128 stands for zero in the data rows.
Each row has a hidden score. How much does it go up from the first row of each pair to the second? 10 means little or no change, 20 a big rise and 0 a big fall. The score is a weighted sum of the row's numbers plus the product of two more (or one squared), each taken from its middle value.
[148 178 159 149  92 109  95  90 130 108 109 101 107 114 125 180 187 174]
[136 127 125  99  92 135 142  97  67 131 111 143 132 144 152 205 195 135] 14
[199 191 166 133  92 149 129  81  76 123  67 128 123  96  93 138 170 152]
[102 110 111 126 109 109 119 157 189 136 154 139 148 139 102  98 106 122] 8
[ 77 114 134 135 197 119 168 181 138 142 113 104  91  82 147  83  94 129]
[145 145 159 178 169 117 113 108  95 111 105 115 110 114 115 101 129 167] 13
[105 107 129 168 175 134 125 119 133 120 145 138 118 117 122  87  96 122]
[111 119 109 116 127 122 112  91 109 115 119 136 149 196 182 162 158 130] 9
[128  84 120  92 106 140 157 134 112 173 151 163 156 134 100  96 113 106]
[ 81 116 114 131 134  99 120 184 172 137 180 129 136 117 101  99 103 121] 1
[104 111 124 116 144  99 101 127 134 126 111 102 111 134 201 212 168 155]
[125 118 124 148 110 132 108 103 112 128 150 147 165 152 144 114 102 119] 13
[102 110 129 155 194 163 145 128 111 141 137 114 115  83 113  94  93 111]
[134 106 119 138 113 175 149 121 131 125 147 149 156 101  65  84 138  94] 12
[125 117 110 102 109 159 158 119  95 117  90 137 152 187 162 158 142 103]
[120  94 113 104 130 135 157 191 120 126  83 129 135 162 182 131 116  99] 10
[ 76  96 118 124 140 100 125 156 158 140 141 136 149 166 143 117  89 117]
[ 93 135  99 121 107  92 103 138 172 134 177 154 146 139 120 116 119 128] 9
[103 141 118 130 127  88 106 154 196 158 198 125  97  81  93 109 113 122]
[ 88 129 125 123 123  95  90 147 194 141 126 103  99 128 180 166 135 140] 10
[141 130 114 125 124 198 184 153 115 113  89 117 128 110  76 118 124 110]
[133 111 111 111 114 180 174 146 109 120 106 150 149 132 112 107 105 105] 9
[130 109 119  94 110 156 167 119  67 152  93 146 149 158 164 143 131 111]
[143 119 102  95  68 147 148 155 173 179 164 144 131  85  87 106 110  92] 7
[ 91 128 130 149 168 179 179 155 119 114  78  99 101  94 116 131 124 104]
[133 118 159 162 207 129 130 120 113 146 117 112 102  67 117  95  92 122] 11
[ 83 116 110 142 150 115 141 184 178 139 164 121 105 105 113  85  79 126]
[187 176 162 148  88 150 114  90 114  99  92 115 133 122 109 143 162 114] 16
[138 127 116 116  90 151 128  98 119 143 177 175 160 115  76 104 131  96]
[151 109 113 108 151 118 139 118  79 118  97 119 121 121 147 162 201 204] 12
[121 118 135 133 117 132 119  96  92 110 104 139 165 171 145 144 162 134]
[ 91 113 121 114 133  87 103 134 157 135 154 129 131 171 193 148 110 112] 9
[114 102 110  93 121 133 142 142 107 120  94 140 152 187 187 144 147 122]
[140 149 163 169 158 122 122 109  99 101  86 104 115 127 162 148 122 123] 14
[144 135 114 128 136 171 111  89 101 106 110 113 123  99 121 164 179 196]
[227 143 132  99  97 154 121 108  69 137 122 136 139 119 143 150 120 128] 11
[107 173 149 140 174  85 125 145 180 112 134  89  84  93 114 105 118 151]
[142 177 154 158 143  74  97 112 165 116 144  95  85  95 134 139 139 146] 15
[141 133 123 141  99 163 130 104 133  97 131 127 147 171 100 117 129 130]
[131 110 134 121 167 189 163 123  81 128  74 124 116  88 111 114 143 161] 10
[147 175 168 118  94 119 103  99 122  99 109 125 151 105  91 126 169 201]
[142 149 132 153 107 112  89  87 126 102 127 140 141 164 117 152 155 146] 11
[122 113 113 118 114 128 146 185 209 153 148 113  98 103  81 111 107 101]
[126 119 121 103 115 114 117  93  96 145 146 166 162 179 166 136 115 100] 10
[ 82  97 118 108 151 106 131 149 152 184 195 148 118  94 121  97  89 103]
[123 100 125 114 152 154 164 141  82 140  94 154 157 139 124  95 103 107] 12
[110 126 161 170 130 120 110 136 114 104  96 109 107 141 116 133 172 182]
[115 111 120 129 154 143 140  96  83 127  86 132 150 186 175 136 127 113] 6
[ 89 115 113 126 138 112 130 131 137 117 119 122 154 204 182 104 109 127]
[166 124 113 112  54 139 118 134 141 141 145 140 152 152 137 131 128 100] 8
[ 80 107 119 129 147 113 137 157 161 123 133 111  94 167 187 147  96 122]
[175 133 147 169 165 141 116  99  89 114  84 109 107 105 114 124 155 171] 11
[ 99 122 124 127 190 157 187 173 130 123  89 106  95  86 123  94 100 122]
[155 152 142 137 127  87 122 155 123  92 102 109 128 158 191 139 129 110] 19
[119 112 126 152 165 172 149 120 105 121 136 136 137 110  83  81 106 114]
[106 121 104 109 115 106 104 126 166 173 203 149 136 115 123  90  96 126] 9
[209 187 136  93  49 149 137  85 105 142 101 128 141 118  99 170 164 108]
[117 117 106 113 109  94 115 165 177 159 189 140 140 125 108  89 105 108] 10
[146 129 143 142 136 168 154 103  83 115  89 137 156 154 106 102 116  98]
[100 129 115 137 128 113 150 191 204 128 130  94  94  98 100 114 119 135] 7
[ 91 112 103 121 141 107 146 196 184 150 171 120 106  93 106  96  91 130]
[129 154 142 149 122  89  95  80 128 107 115 106 122 147 149 192 185 158] 14
[148 144 146 166 133 154 109 109 152 115 160 132 127  92  69 105  87  91]
[109 110 128 141 146 154 149 186 142 140 144 136 124  79 120  68  58  95] 6
[129 127 135 155 167 146 140  98  97 100  86 106 102 109 121 147 181 181]
[104 122 164 174 189 116 122 140 136 144 132 113  89  84 130  78  99 101] 11
[100 124 128 125 149  85  89 100 123 121 162 133 126 120 145 155 168 195]
[140 131 114 108 106 162 134  90  97 105 115 117 123 123 148 195 203 161] 10
[128 118 122 129 123 166 158 141 136  95 142 133 138 143  85 106 105 121]
[158 141 125 110  97 128 114  88 110 114 102 116 124 113 116 181 219 225] 12
[121 123 130 129 135  98 105 111 109 121 142 151 155 182 163 112 107 133]
[ 91 120 131 153 187 133 154 178 160 124 103 100  90 103 100  95 101 129] 8
[106 111 135 136 178 145 169 199 142 138 108 115  88  65 126  85  82 110]
[135 143 135 159 126 151 113  94 124  95 113 107 139 164 122 159 129 117] 13
[154 107 109  91 102 161 172 153  92 145  67 137 131 140 180 164 133  94]
[146 126 133 136 129 173 123 127 107 147 168 152 139 111  76  62  80 103] 9
[143 149 111 113  73 121 106  94 133 114 117 144 162 172 122 165 175 137]
[177 160 147 139 142 120 127 123 111  89  89  98  97  79 128 155 165 205] 10
[149 126 113 108  81 134 125 120 122 137 169 176 161 122  90 124 115 117]
[ 93 120 140 150 203  94 124 141 146 130 119  95  94  87 131 111 139 173] 11
[135 125 126 139 153 121 107  92 124  99 112 109 105 136 135 183 172 196]
[123 110 113 101 102 143 143 141 114 138 103 148 175 189 151 112 111  93] 11
[ 89 143 111 126 117  83  97 121 176 133 176 124 136 163 154 121 116 132]
[100 118 117 107 116 101 119 108 125 145 173 165 166 175 138 111 107 108] 7
[ 93 103 124 112 149  83 115 115 133 153 168 154 150 154 163  91 107 128]
[131 143 102 109  75 116  99 119 163 166 198 154 139 117 102 119 117 113] 8
[198 107 109 109 117 133 112 131  90 149 137 154 140 158 155 113 105 122]
[174 159 132 134  87  96  93 121 165 117 183 132 128 114  99 128 128 127] 14
[ 88 107 118 114 131 100 102 152 170 160 199 138 132 113 124 100 112 114]
[ 87  98 117 125 163 137 167 183 114 110  91 111 101 112 131 156 165 160] 17
[105 126 138 153 188 136 151 167 153 120 116  97  86  89 127 102  86 117]
[143 170 153 162 123 116  88  76 119 101 107 115 120 143 147 161 161 131] 16
[135 107 121 124 150 134 138 120  77 123  97 137 149 165 170 149 115 122]
[171 155 112 135  92  96  98 129 172 112 151 104 108 136 129 164 143 158] 12
[183 181 154 137 153  82 101 102 135 105 110  94  90 103 120 150 161 188]
[109 146 113 131 110 105  95 103 145 105 113 119 134 164 170 197 158 155] 7
[114  97 115 133 149 142 113 142 125 115 127 107 104  89 133 178 168 198]
[ 87 110 110 123 140  87 111 163 180 145 141 125 132 169 144 106  98 129] 8
[134 146 130 124 101 109 101 105 125  99 110 125 142 169 173 190 155 139]
[119 102 115  85 109 140 166 146  98 164 115 148 163 178 150 109 109  80] 14
[115 103 101 124 127 103 130 166 172 122 123 128 137 177 162 110 116 110]
[120 129 118 119 113 128 124  95  97 127 130 165 172 188 139 115 124 104] 11
[148 134 135 106 100 126 115  91  95 114  93 118 128 168 174 186 188 180]
[105 121 118 158 179 115 103 112 142 125 170 139 124 125 115  96 105 117] 11
[209 190 160 148 113 154 122  96  99 102  84 115 122  82  82 124 151 142]
[114 107 133 121 128 152 158 150 101 166 137 161 156 111 107  73  69  77] 11
[ 84 114 110 125 150  94 128 167 191 160 182 116 104 100 124  92 103 116]
[ 78 114 120 122 149  95 129 177 189 172 178 120  92  82 121  79 113 120] 11
[143 186 166 142 101 105 102  95 132 101 113 101 103  93 124 165 181 188]
[ 79 117 110 130 153  91 129 179 191 151 169 120 102  93 115  96 107 127] 5
[155 123 133 115 126 173 160 111  74 121  57 127 129 136 155 181 151 101]
[127 148 141 124 119 111 111  88 117 111 109 115 116 101 113 140 201 255] 8
[212 182 136 117  93 191 146  90  99 116  97 122 117 114  82 133 135 114]
[154 133 135 118 108 171 144  83  73 123  98 143 148 116  98 116 155 189] 10
[110 112 131 135 177 167 158 177 133 118  99 111 105 106 115  96  85 126]
[130 127 117 104  88 124 124  85  94 135 121 147 162 185 176 161 149 128] 13
[114 123 118 105 111 125 121  97  96 123 117 149 150 182 195 175 148 104]
[ 99 102 106 104 125  97 120 134 138 138 136 151 158 185 176 123 113 121] 9
[111 130 107 114 111 107 113 111 127 126 137 147 154 220 164 144 110 108]
[ 89 107 113 124 158 121 135 127 137 118 104 102 110 180 209 160 127 134] 11
[ 82 118 121 133 174 123 138 167 167 123 173 116 105  87 121  84  95 131]
[128 126 114 131 101 151 127  94 113 122 162 160 166 148  95 106 124 120] 11
[127 123 177 121 157 110 129 110  75 129 105 132 131 166 189 116 106 116]
[148 134 153 161 186 147 144 126  91 106  89 105 104  97 120 119 131 126] 8
[120  80 116 110 167 142 179 171 100 140  83 117 107 106 132 116 148 177]
[205 182 160 144 129 104 107  89  97 107  96 105 102  99 125 154 160 185] 5
[129 127 138 164 160 158 167 144  96 106  99 117 128 117  98 109 100 110]
[126  99 129 121 148 191 166 139  84 145 113 145 120 117  93  99 126  92] 18
[105 107 115 109 123 106 114 116 118 154 148 155 165 199 154 110 109 103]
[114 117 184 170 136 132 145 171 148 123 104  99 110  74 107 106  90 125] 9
[ 88 104 115 117 156  90 135 185 174 181 168 121  97  88 116  88 100 134]
[142 122 113 111  86 168 185 199 165 131 115 114 116  75  92  99 129 104] 5
[148 141 121 100  80 135 127 101 120 129 129 164 185 155  93 122 129 115]
[171 151 134 138  92 129 107 119 133  96 112 110 137 161 153 175 128 113] 13
[ 99 109 119 112 166  98 135 135 101 130  81 118 117 188 210 153 153 142]
[202 178 157 133 107 104 109  80 114 106 111 104 132 153 150 174 124 117] 18
[148 166 147 168 144 107 103  89 117 100 114 102 104 116 100 167 166 181]
[147 108 123  97 121 164 182 146  76 154  76 137 145 159 142 108 110  97] 13
[ 97 114 130 150 189 147 156 184 143 140 118 103  90  92 101  77  97 115]
[103 128 109 113  95  95  87 117 165 131 153 126 126 142 161 187 175 149] 8
[160 140 113 116  98 157 127  85 107 106  98 114 142 147 100 183 202 168]
[143 168 155 119  73 129 115  93 111 100 101 127 122 115 134 182 196 175] 9
[106 118 128 146 149 127 121  94  97 106 137 140 149 152 146 136 125 142]
[116 125 116 127 113 129 133 136 172 100 125  98 129 161 179 143 118 122] 18
[138 145 142 141 116 103  97  94 125  99 111 114 127 175 174 170 159 144]
[ 89 119  97 112  97 122 148 188 202 152 157 123  96  99 113 128 132 103] 5
[114 111 117 100 120 129 138 116  98 136 107 153 176 194 163 119 119 108]
[ 89 117 125 141 189 108 152 181 170 138 120  98  84  92 128 103  98 132] 8
[101 141 140 170 187 143 144 133 145 111 112  91  96 104 108  98 102 132]
[107  98 137 132 186 156 159 179 108 146 104 125 112  85 137  81  93  94] 10
[188 159 154 130 126 163 157 106  81 107  64 121 121 136 156 145 115  83]
[106 132 112 114  96 109 104  89 131 131 132 146 162 200 168 161 138 112] 7
[134 146 144 137 114 139 109  87  98 115 140 166 166 132 118 105 121 108]
[124 131 115 116 114 103 108  95 115 115 112 146 172 176 154 176 151 127] 8
[127 105 114  94  79 126 121 122 118 143 135 133 142 182 188 172 151 122]
[140 150 177 172 180 129 122 111 102 112  88 101  98  83 124 113 132 147] 12
[ 93 102 109 113 130 121 148 182 149 166 193 152 123  96  89  76  98  98]
[139 127 143 146 134 121 123 185 175 163 159 125 112  69  67  87  59  83] 9
[ 79 107 133 144 193 104 113 140 151 137 134 125 130 134 133  89 102 113]
[ 83 138 126 146 171  81 102 131 182 137 167 118 111 110 118  87 115 144] 11
[150 141 121 113  73 165 158 187 160 154 155 126 126  88  69  90  95  71]
[106 110 103 101  92 112 111 113 134 164 178 148 149 157 171 146 115 114] 11
[109 137 110 126 132  80 104 152 196 125 152 106 111 124 128 121 140 170]
[ 97 126 158 162 178  83 113 113 125 124 105 105  99 136 180 144 141 134] 13
[220 171 115 112  75 150 109  92 129 124 161 147 135 110  76 115 149 116]
[108 126 118 145 156 120 102  96 144  96 141 111 120 141 125 155 174 164] 8
[ 98 107 118 133 169 160 142 136 114 132 154 150 143  97 110  89  81 104]
[196 159 162 162 179 115 122 107 111 109 100 118 109 112 122  82  94 121] 19
[141 127 112  95 103 179 180 133  82 142  97 146 152 154 115 110 133  81]
[ 83 124 113 130 148  98 116 158 185 123 166 125 123 136 125 102 100 129] 7
[116 114 138 158 139 116 115 136 130 106 108 101  97  86 122 169 211 184]
[108 108 108 107 110 116 129 129 120 143 163 166 168 167 133 116 106 100] 6
[189 149 132 108  63 169 144 112  91 126  98 137 148 138 103 153 162 103]
[166 148 148 156 110 136 112  82  89 111 175 141 132  94  99 122 144 138] 13
[110 149 157 174 161 105 126 124 145 103  94  91  95 115 153 153 113 140]
[183 156 170 172 131 158 126  93  81 127 103 125 125 111  81 112 103 110] 9
[ 92 101 119 110 162  91 133 168 176 186 168 132  97  87 132  71 113 105]
[106 112  97  96 100 105 108 128 171 149 168 137 135 184 149 141 123 128] 7
[ 97 104 113 113 122 116 144 184 179 173 182 127 111 109  97  72  95 110]
[131 133 109 108  55 128 127 111 147 127 130 120 130 142 108 193 216 151] 13
[116 117 107 105  93 143 142 141 147 110 141 144 165 165 107 122 124 118]
[131 117 106 113  87 170 150 142 131 126 149 158 149 129 107 107 104 100] 10
[109 129 125 154 156 145 124 102 116  99  94 115 133 164 165 159 125 111]
[113 117 114 112 141 152 148  98  81 131  85 150 163 184 146 143 125 104] 11
[126 130 119 116 100 122 171 223 142 109 102 118 135 134 122 121  99 121]
[139 134 116  91 100 139 131 102  97 131 140 164 175 176 126 128 125  98] 12
[122 111 123 148 128 135 123 107 111 137 124 154 168 176 112 103  85 111]
[106 153 133 138 105 103  92  76 135 111 147 138 156 169 147 146 145 127] 13
[154 111 121  95  83 172 168 137  91 157 101 155 159 122 108 121 128  96]
[192 157 140 138 144 101  97  90 107 107  98 114 129 167 171 166 132 111] 7
[164 159 132 144 121  94  94 131 155 109 146 100  99  99 109 110 164 215]
[146 149 168 158 163 155 143  93  71 116  66 116 108 123 127 136 132 119] 9
[ 78 117 118 132 157  73 116 158 177 152 168 130 121 123 134 110  96 114]
[178 167 141 117  84 134 104  81 124 106 109 132 112 114  94 160 187 212] 10
[122 124  99 117  72 138 111 130 187 149 143 120 116 101 124 208 143 113]
[111 100 107 111 129 100 102 132 147 156 182 134 136 171 145 116 102 146] 10
[123 119 126 119 107 159 139  83  81 120 107 150 146 169 145 168 165 107]
[ 88 118 125 142 176  86 105 130 151 117 130 105 123 144 170 140 146 132] 9
[112 141 100 109  75 118 111 105 146 137 161 149 168 173 132 136 133 108]
[151 149 156 162 164 125 109 114 112  94 108 113 113 146 141 122 116 126] 13
[107  96 116 118 125 148 147 169 131 145 160 146 151 136 107  99  88  67]
[171 118 149  97 121 158 170 166  59 136  69 127 131  92 121 111 163 155] 16
[159 156 129 131  93 121 111  99 110 111 117 112 126 113 104 139 199 237]
[ 78  99 102 123 148 121 145 200 183 161 150 110  94  81 124 105 120 119] 11
[120 126 135 111 135  87 104  95 106 121 118 135 143 183 203 163 150 135]
[124 148 139 129 123 122 116  81  90 114  85 119 157 193 184 159 156 115] 11
[174 171 126 132 105 107  97 103 141  97 120 105 112 145 120 156 166 199]
[184 142 137 148 140 164 134 122  71 103 104 110 116 109 108 140 159 140] 9
[ 95 105 135 141 185 102 127 152 133 134 138 117 115 148 161  94  83 125]
[105 103 123 121 139  98 116 159 159 153 196 154 116 115 108  96  90 120] 10
[ 92 115 116 127 149  88 124 185 198 162 148 113 101  84 123 109 100 128]
[116 143 122 125 117 104 105  92 127 108 104 105 116 168 181 203 193 166] 11
[191 193 153 157 131 113  97 111 149  97 119  99 108 104  95 124 136 133]
[101 106 121 112 149 109 145 127 101 122 101 123 140 175 212 167 128 114] 4
[153 125 121 107  82 136 122  84 102 129 117 140 141 200 176 166 153 118]
[134 137 155 127 106 125 121  76  83 132 118 177 161 146 133 136 125  99] 10
[239 183 169 139  90 144 129 107 112 112 103 122 119 102  77 118 114 114]
[211 173 162 133 133 101 107  92  97 112  82 101 108  91 140 160 160 194] 9
[196 152 154 131 125 164 141 123  85  99  74 102 104  99 131 170 162 126]
[200 179 153 140 103 122  97  84 137 103 106 105 114 109  82 140 183 180] 12
[ 78  97 103 117 118  97 120 162 171 135 151 113 121 118 162 176 173 127]
[115 102 102 104 108 160 187 206 154 153 125 114 119 110 101 108 105  95] 12
[130 112 104 108  98 113 120 142 164 151 188 164 145 105 105 124  98 106]
[166 118 139 129 117 109 103 107 119 101 158 118 122 152 128 176 164 153] 12
[128 106 105 107 104 184 178 179 110 165 126 144 130  89  84 106 108  92]
[148 125 138 133 112 158 149 112  76 117  80 135 153 157 160 133 129 104] 1
[135 122 114 126  98 123 102 108 127 131 133 115 116 177 192 213 127 123]
[129 126 149 146 152 171 149 109  76 121 115 143 141 112 109  99  99 112] 11
[127 137 169 161 111 116 101  80 104 112 152 145 130  79 118 148 159 153]
[119 105 101 115 111 148 160 201 188 142 138 116 111  79  96 111 110 116] 5
[ 74 111 121 125 159  78 116 156 163 133 128 101  92  97 153 159 195 177]
[119 133 116 100  90 109 120 127 137 115 101 113 111 115 149 203 224 207] 8
[106  85 119 139 199 132 148 151 110 133 116 115 109  99 121 123 143 143]
[101  91 111 115 126 100 128 150 140 138 149 132 149 156 186 145 110 103] 3
[127 134 175 184 158 136 125 111  82 124  89 117 116 114 127 124 128 107]
[112 105 117 135 159 175 160 152 115 121 131 137 125  95 129  97  86 103] 5
[140 140 126 144 108 142 118 111 142  89 120 100 113 115 131 200 183 136]
[125 126 122 112  93 128 118  73 109 114 145 143 142 186 143 150 170 165] 12
[ 96  96 119 120 152  95 110 166 164 147 148 147 142 127 139  94  96 114]
[166 150 132 128 112 110 114 174 195 147 158 103 109  94  80  68  80 147] 10
[119 116 106 116  91 144 156 190 197 156 135 125 112  95  78  94 103 119]
[ 81 116 126 132 139 101 100 105 126 132 142 141 139 189 190 138 118 114] 12
[137 110 184 165 102 165 106 123 106 137 119 120 121  93 110 125 133 128]
[132 122 115  98 116 134 135 134 101 123  98 139 172 214 143 127 112 126] 5
[122 104 119 120 137  98 128 188 162 117 133 131 143 136 120 105  95 152]
[ 70 124 139 143 191  83 113 145 165 143 160 124 104 103 116  96 107 127] 12
[134 162 166 168 175 101  96 107 128 112 108 112  90  89 105 115 143 182]
[143 117 162 147 198  98 126 136 114 116 108 105  97  86 154 115 144 144] 10
[ 99  96 114  96 148 133 164 200 127 171 167 142 121  93 115  86  89  85]
[118 113 147 142 183 122 130 121  93 123 107 114 110 135 191 151 107 112] 6
[122 165 132 130 112  91  85 110 171 109 152 117 131 157 156 145 125 127]
[113 117 110 110 116 148 142 137 119 125 131 165 169 167 121  97 100  94] 1
[102 134 125 156 179  98 102 138 160 121 172 123 107 101 112  99 110 134]
[ 77 114 111 136 156 120 113 136 156 118 164 132 130 164 140 106 106 119] 10
[110  89 136 121 172 127 132  99  91 149 129 147 143 166 152 111 113 106]
[124 135 112  99  97 115 118  86 106 132 113 151 169 201 172 153 156 109] 8
[181 113 159 127 159 161 159 121  65 129  68 124 123 121 121 125 135 107]
[111 103 117  95 101 118 135 170 165 195 174 148 135  74  87  96  96 116] 13
[116 118 143 157 183  97 111 113 123 117 118 105  98  99 135 134 163 194]
[126 123 113 111  88 118 113 142 175 142 208 144 128 111  77 119 136 117] 9
[128 127 139 148 144 188 176 157 131 115 101 110 102 100  90 102  93  95]
[139 133 151 169 158 144 111 102  89 114 121 147 134 117  98 109 114 120] 12
[127 108 130 141 162 138 122 104  91 123 117 138 153 157 152 118 101 119]
[117 115 107  93  87 132 136 151 140 184 188 157 150 117  83  93 112  90] 16
[134 139  99 111  71 173 166 175 172 139 144 118 125  76  66 121 124 106]
[151 140 155 160 157 178 158 139 122 111  93  96 108  78  94  95  94 122] 12
[139 109 113  83 111 142 174 154  99 162 141 161 160 135 109  97  93  81]
[155 149 127 158 100 121 109 129 170 110 162 130 131 122  69 112  96 132] 8
[154 121 108 109  97 192 185 167 117 144 107 139 130 108  76 110 114  77]
[117 116 106  84  79 136 147 158 148 154 161 166 155 137  90 100 114 103] 8
[138 149 127 161 113 186 147 127 148 101 117 104 122 115  73 116 116 104]
[152 156 160 152 139 149 124  84  90 103  72  98 113 103 134 142 179 180] 11
[ 98 109 106 118  93 120 117 121 164 122 136 113 123 148 185 178 184 131]
[167 140 165 165 154 125 125 120  95 109  81 105 108 132 172 146 116  97] 12
[162 134 133 127 105 128 104  89 107 109 110 120 135 150 202 176 148 136]
[206 173 178 128 158 109 115 103  82 119  95 116 126 143 146  85 107 121] 9
[112 128 109 112  98 108 107 120 143 146 178 163 168 156 117 108 116  97]
[ 93 111 119 125 127  98 125 183 173 123 139 123 131 151 166 112 101 110] 9
[151 158 122 114  64 137 109  88 141 113 126 129 122 113 100 188 203 177]
[ 98 131 120 147 140 187 175 148 131 106  98 108 120 116 113 131 116  79] 9
[138 112 111 105  89 130 131 175 151 107 116 111 126 144 156 186 155 130]
[124 138 162 129 141  83  76 125 137 137 108  99 103 168 179 173 127 156] 12
[125 133 160 165 138 118 104  90 101 107  96 112 110 124 160 163 170 170]
[130 113 129  96 133 116 144 127 107 119 105 144 161 206 173 122 101 108] 7
[171 154 127 117 111 108 103 107  84 115 120 141 166 179 140 138 139 135]
[128 136 164 166 175 147 148 100  86 113  80 113 127 118 126 121 113 106] 12
[115 136 128 137 153  71  93 120 154 134 182 140 126 141 135 110  94 129]
[119 124 119 128  95 111 104 105 134 136 174 150 161 169 147 119 117  98] 11
[134 134 153 182 147 133 108 109 144 113 158 113 110 117 100 111 105 103]
[116 118 120 109 101 116 106  88 116 134 135 144 159 199 171 163 137 120] 6
[188 144 129 121  89 118 104  89 112 111 115 136 163 172 127 142 156 142]
[120 112 146 112 168 108 137 117  90 122  80 114 108 100 153 143 202 223] 12
[138 143 131 149 126  99 103 100 140 104 122 100 102 104 168 212 173 156]
[212 161 120 102  68 120 102 106 107 131  95 124 138 166 155 171 174 135] 8
[221 203 165 131 111 130 120  91  91 111 102 115 118 132 120 132 108 117]
[129 135 115  98  98 137 128  97  88 119  89 126 134 161 188 180 186 179] 2
[ 70 103 121 119 166  75 111 119 148 144 133 110 115 134 181 151 162 180]
[104  96 115  98 156 101 138 147 145 201 172 144 123 104 130  88  78  99] 12
[205 160 132 134 111 152 118  91  90 104  92 132 144 147 129 140 119 134]
[108 107 106 102 105 155 185 214 152 150 126 132 125  95 105  88 106  90] 9
[110 141 108 119 104 132 162 197 202 126 135  99 104  96  69 115 132 123]
[188 154 172 146 153 130 124  95  68 119  64 112 102 116 125 138 155 168] 13
[ 83 104 121 129 158  91 120 165 134 122 156 132 114 148 177 128 119 131]
[115 121 119 107 113 107 105 107 134 139 158 174 177 146 119 114 120 110] 11
